A single turn carries every row of the set below to another of its rows. Some are shown first; where does it send the rows asked next?
q607: .04  .01  .05  .04  -.12  -.41  .04  -.08  -.09  -.36  .01  .17  -.06
q412: .04  .11  -.27  .04  -.04  -.04  .01  .04  -.14  .28  -.01  -.19  -.36
q324: -.26  -.16  .05  .20  -.06  -.11  -.32  -.34  -.16  .08  -.21  -.30  .13
q700: -.06  -.01  -.04  -.04  -.30  .09  .09  -.24  -.27  .35  -.07  -.07  .19
q835: -.04  .03  .12  .18  -.11  .10  -.01  -.05  -.28  .14  -.13  .24  .39
q621: -.40  -.13  .08  -.11  -.03  .05  .05  -.10  .14  .03  -.13  .25  -.33
q235: .03  .10  -.26  .21  .03  -.08  -.08  .08  .00  .14  -.01  -.28  -.35
q714: -.52  -.07  -.18  .03  -.26  .18  -.28  -.01  -.28  -.08  .13  -.06  -.04
q869: -.43  -.04  -.19  .26  -.23  .21  -.26  .09  -.06  -.22  .18  -.13  -.01
q741: -.05  .00  .13  .42  .01  .03  -.12  -.01  -.09  -.05  -.15  .11  .40
q996: -.08  .02  -.23  .07  .05  -.14  -.16  -.03  -.16  .19  -.08  -.26  -.40
q539: -.19  -.07  .17  .23  .02  -.06  -.23  -.14  -.31  .04  -.23  .14  .34
q474: .00  .01  .05  -.04  -.14  -.41  .04  -.11  -.17  -.31  -.02  .20  -.08
q187: -.38  -.13  .08  .07  .03  .04  .00  -.05  .28  -.11  -.14  .16  -.32
q284: .06  .02  -.03  .42  -.18  .11  .02  -.09  .16  .04  -.01  -.25  .25
q70: .08  .04  .03  -.01  -.17  -.37  .12  -.07  -.12  -.31  .02  .22  -.05
q225: -.29  -.06  .06  .01  -.06  .15  .16  .02  .28  -.02  -.07  .25  -.29
q345: -.35  .03  -.23  .08  -.35  .31  -.07  .11  -.16  -.05  .24  -.01  .01

q621 moves to -> q187
q607 moves to -> q70
q284 moves to -> q700
Now these:
q345 moves to -> q714
q741 moves to -> q835
q412 moves to -> q996

A single turn carries every row of the set below to another of its rows. Some are shown first; where does it send the rows asked next?
q868: .44  .10  -.18  -.40  -.34  .23  .13  .23  .13  -.45  .05  .03  .44  .02  .08  -.27  -.16
q56: .58  .05  -.39  -.41  -.13  .30  .04  .07  -.10  -.46  -.12  .57  .16  .32  -.13  -.07  -.10
q779: .65  .16  -.38  -.40  -.13  .35  -.03  -.02  -.04  -.34  -.07  .45  .14  .21  -.02  -.01  -.03
q643: .40  .10  -.20  -.30  -.22  .11  .09  .13  .03  -.36  -.11  -.03  .55  .01  -.04  -.14  -.35
q818: -.06  -.12  -.12  .17  -.12  -.23  -.01  .19  .07  -.37  .22  .16  .14  -.04  -.11  -.30  -.29
q268: .51  .32  -.27  -.52  -.22  .22  .09  .00  .24  -.29  .07  .28  .24  -.03  -.16  -.05  -.06
q83: .08  -.01  -.49  -.01  .05  .37  .15  -.02  -.16  -.41  .11  .63  .04  -.09  .01  -.05  -.29
q479: .38  .18  -.26  -.47  -.11  .03  .17  .04  .13  -.37  -.12  .36  .36  .08  -.45  .00  -.29
q407: .47  -.01  -.27  -.48  -.12  .20  .10  .13  -.05  -.50  -.18  .59  .20  .35  -.31  -.06  -.18
q730: .12  -.13  -.05  .18  -.07  -.01  -.26  .06  -.06  -.29  .21  .16  -.08  -.01  .16  -.17  -.07
q207: .26  -.11  .16  -.28  -.01  .18  -.02  .27  -.44  -.45  .25  .01  .06  -.13  -.08  -.16  -.32
q357: .34  -.03  .03  -.43  -.18  .10  .00  .12  -.01  -.37  -.24  .00  .45  .05  -.19  -.02  -.34
q230: -.02  -.07  -.03  .06  -.20  -.13  -.02  .21  .20  -.41  .34  .15  .04  -.10  -.01  -.34  -.12
q713: .29  -.07  -.02  -.14  .03  .14  .04  .24  -.47  -.43  .26  .01  .18  -.14  -.04  -.19  -.41
q798: .03  -.11  .08  .04  -.16  -.03  -.19  .12  .11  -.32  .27  .13  -.11  -.10  .07  -.22  -.01
q436: .24  .14  -.05  -.10  -.02  -.01  -.06  .09  .11  -.16  .05  .56  -.24  .34  -.26  .05  -.09
q954: .23  -.10  .12  -.31  -.08  .19  .09  .37  -.35  -.55  .35  .06  .07  -.12  -.06  -.28  -.29
q348: .52  -.06  -.05  -.37  -.18  .33  -.14  .09  -.16  -.38  -.20  .07  .29  .15  .10  -.03  -.14
q109: .42  .29  -.31  -.49  -.19  .10  .17  .02  .23  -.32  .01  .30  .34  -.03  -.33  -.05  -.19
q963: .18  .22  -.11  -.16  -.15  -.07  .13  .21  .31  -.26  .21  .56  -.17  .27  -.29  -.11  -.08
q62: .04  -.30  -.08  .11  -.15  -.03  -.09  .29  -.07  -.54  .20  .38  -.08  .20  .04  -.35  -.11
q81: .52  -.09  -.25  -.24  -.18  .25  .01  .17  -.22  -.46  -.20  .16  .43  .25  .09  -.15  -.28
q468: .30  .26  -.37  .03  -.10  -.03  .12  .14  .17  -.21  .24  .57  -.09  .32  -.10  -.16  -.12
q617: -.05  .09  -.44  -.06  .05  .22  .25  -.02  .01  -.36  .15  .50  .15  -.26  -.16  -.05  -.38
q791: .28  -.07  -.02  -.14  .03  .14  .03  .24  -.50  -.44  .26  .02  .17  -.13  -.05  -.19  -.41
q903: -.10  -.12  -.06  -.32  .00  .32  .15  .09  .00  -.50  .04  .64  -.13  -.11  -.28  .04  -.22
q610: -.01  -.08  -.34  -.20  -.04  .37  .27  .15  -.03  -.58  .16  .73  -.05  -.03  -.11  -.15  -.21
q369: -.04  .10  -.32  -.24  -.11  .33  .28  .09  .16  -.47  .29  .55  .01  -.28  -.09  -.15  -.19
q72: .28  -.06  -.05  -.18  -.06  .15  .13  .33  -.40  -.54  .36  .05  .17  -.11  -.01  -.33  -.36
q442: .23  .23  -.34  .03  -.09  -.12  .18  .17  .19  -.24  .18  .58  -.02  .33  -.24  -.15  -.21
q948: .25  -.09  .12  -.30  -.09  .20  .10  .36  -.35  -.56  .36  .08  .06  -.12  -.05  -.28  -.28
q984: -.06  -.24  .02  .15  -.04  -.22  -.12  .14  -.06  -.36  .07  .21  .05  .04  -.18  -.16  -.29
q585: -.08  -.02  -.18  -.17  .13  .22  .10  -.09  -.06  -.33  -.02  .51  .03  -.22  -.28  .14  -.35
q30: .08  .01  -.26  -.12  .10  .40  -.02  -.14  -.11  -.29  .05  .52  -.09  -.20  -.01  .12  -.19
q48: .13  -.21  -.20  .25  -.10  -.01  -.15  .16  -.12  -.40  .20  .30  -.03  .13  .17  -.32  -.12
q45: .00  .05  -.11  -.33  -.04  .44  .09  .00  .09  -.39  .18  .53  -.18  -.27  -.06  .03  -.07
q522: .41  -.13  -.17  -.38  -.28  .20  .15  .34  -.08  -.60  -.15  .24  .42  .28  -.05  -.26  -.26
q807: .40  .04  -.21  -.51  -.10  .08  .13  .09  .03  -.44  -.20  .49  .27  .23  -.45  .00  -.27
q890: .22  .24  -.02  -.12  -.05  -.06  -.04  .05  .22  -.10  .11  .47  -.20  .21  -.27  .05  -.07
q861: .25  -.10  .15  -.27  .00  .18  .00  .26  -.43  -.47  .25  .01  .07  -.15  -.09  -.16  -.32
q171: .59  .26  -.30  -.48  -.18  .32  -.02  -.05  .11  -.29  .02  .34  .15  .06  -.05  -.01  .02
q195: .26  .17  -.14  -.14  -.13  .03  .08  .21  .23  -.27  .20  .61  -.24  .35  -.17  -.12  -.02
q759: .33  -.12  .07  -.53  -.26  .16  .07  .30  .02  -.55  -.19  .16  .35  .19  -.19  -.13  -.25
q295: .47  .02  .02  -.49  -.31  .34  -.04  .20  .06  -.43  -.04  .05  .26  .07  .10  -.15  -.03
q689: .30  .28  -.28  .07  .01  -.07  -.01  -.01  .13  -.06  .12  .46  -.08  .24  -.16  .02  -.18
q920: .27  -.08  -.05  -.18  -.06  .14  .14  .35  -.41  -.53  .35  .07  .18  -.10  -.03  -.33  -.38
q350: -.04  -.34  .10  .04  -.10  -.11  -.14  .24  -.05  -.47  .08  .32  -.09  .15  -.13  -.20  -.17
q499: .25  .19  -.26  .06  .04  -.11  .01  .04  .06  -.12  .04  .52  -.06  .33  -.25  .02  -.24

q83 moves to -> q369
q436 moves to -> q689
q759 moves to -> q348
Now these:
q48 moves to -> q230
q56 moves to -> q268

